(in the rows, 128 means zero)
Z: rows in several groups, each row roughly a mix of its group's directions (one row in no group)
Z (75 x 10)
[[103  96 167 122 118 100 122 100 142 103]
 [138  85 139 129 116  72 147 117 130 131]
 [181 166 107 149 137 138 141 146 134 128]
 [111 103 160 126 103 127 117 130 157  81]
 [115 119 134 155 157 123 121  75 106 151]
 [144 152 106 136 131 147 142 151 114 184]
 [123 105 160 154  85 165 130 116 139 123]
 [ 79 119 100 119 141  99  93 125 141 134]
 [107 109 100 124 129 125 114 163 142 179]
 [138 135 111  97 126 124 129 160 176  97]
 [117 118 165 115 175 101 122 147 154 127]
 [129 123 117 159 114 135 120 188 108 109]
 [116 117 135 170 117 135 121 140  72 143]
 [154 161 117 117 132 146 125 165 132 174]
 [ 99 130 132  85 108 125 115 136 168 158]
 [ 79 111  98 119 130 117  84 130 134 129]
 [108 126 127 180 150 153 118 126 128 165]
 [123 119 151 106 152  85 163 129 148 153]
 [180 128 108  98 119 129 139 144 141  94]
 [125  93 177 118 115 166 120 139 117 114]
 [126 153 108 130 174  89 113 138 155 124]
 [174 146 113 144 100 155 159 131 113 142]
 [145 132 160 110  86 144 136 147 139 168]
 [ 93 118  92 163 153 116 151 151 120 136]
 [116 137  63 119 105 108 124 111 127 132]
 [118 131 151 166 138 162 104 134 144 169]
 [111  92 116 120 100 114 130 149  83 104]
 [121 158 118 137 125 164 108 180 142 124]
 [137  90 144 146 125  85 147  98 106 137]
 [129  84 120 116 113  95 145 122  96  98]
 [131 113 155 135 100 148 168 124 108 168]
 [161  97 141 154 125 103 167 122 102 133]
 [137 153 106 138 142 171 122 143 103  89]
 [153 103 109  94 108 149 108 155 137  96]
 [165 140 137 141 154 106 144 109 175 129]
 [ 97 116 118 120 164  76 127 127 133 104]
 [164 158 123 103 122 137 134 137 115 178]
 [171 112 126  96 106 146 133 140 131  87]
 [128 124 117  75 123 113 133 127 174 108]
 [115 139 143 154 158 146  91 152 158 152]
 [117 105 120  81 105  98 131 145 159 116]
 [152 148 135 138 111 174 121 148 134 171]
 [105 153 113 105 117 168 105 166 140 122]
 [136 160 160 167 136 146 133  99 106 109]
 [141 146 171 149 124 137 164  95 106 121]
 [123 102 145 132 106  84 129 150 156 162]
 [160 153 100 134 144 163 102 113 117  99]
 [118 122 173 111 157 106 125 111 137  87]
 [167 151  98 130 112 167 139 122 100 136]
 [160 166 124 138 135 115 145  97 124  87]
 [152 105 131  94 102 148 123 129 127  79]
 [104 100 109 135 119  97 170 110 103 111]
 [163 151  95 143  91 148 150 117 109 131]
 [183 127 115 121 102 157 149 152 125 129]
 [141 126 178 124  97 151 117 114 139 163]
 [145 136 155 143 104 180 104 138 149 142]
 [126 118 128 145 138 138 134  91  67 121]
 [140 159 111 110 145 125 124 178 139 161]
 [156 137  67 123 118 132 113 155 140 129]
 [135 157 125 112 171 117  93 154 148 147]
 [123 117 171 116 173 106 127 151 152 132]
 [ 84 106 132  96  95 123 115 127 112 157]
 [146 159 111 123 164 126 118 124 111 178]
 [ 92 149 129 170 146 122 120 118 118 169]
 [ 97  95 138 105 104 107 127 104 100 154]
 [131 166 102 173 122 151 109 111 107 123]
 [152 165 110 111 146 137 118 165 132 165]
 [115 139 112 132 132 171 119 127  75 105]
 [124  96 135 128 125 106 141  83  84 130]
 [100  99 133 140 129 110 126 109 137  72]
 [123 115 151 155 133 117 134  87  94 165]
 [141 123 152 148  92 168 136 109 119 163]
 [117 134 120 147  86 154 131  90  93 120]
 [111 130 104 107 159  75 146 144 120 137]
 [111 105 128 143 117 132 127 117  61 129]]
one row of each group, then the others: which group is each in?
[169 156 113 111 145 145 104  93 108 121] -> <116>
[136 110  78 101  97 122 140 146 135 155] -> <68>
[119 157 149 156 137 150 113 123 137 180] -> <74>

[103 164 109 165 132 118 121  87 110 128] -> <68>
[107 144 142 169 139 131 140 124 116 181] -> <68>
[164 161  99 111 150 148 101 129 124 103] -> <116>
[112 129 126 110 171  82 116 137 159 124] -> <68>
[ 90 144 129 155 168 115  89 129 136 134] -> <68>
[118 124  90 122 140 131  75 153 145 108] -> <68>
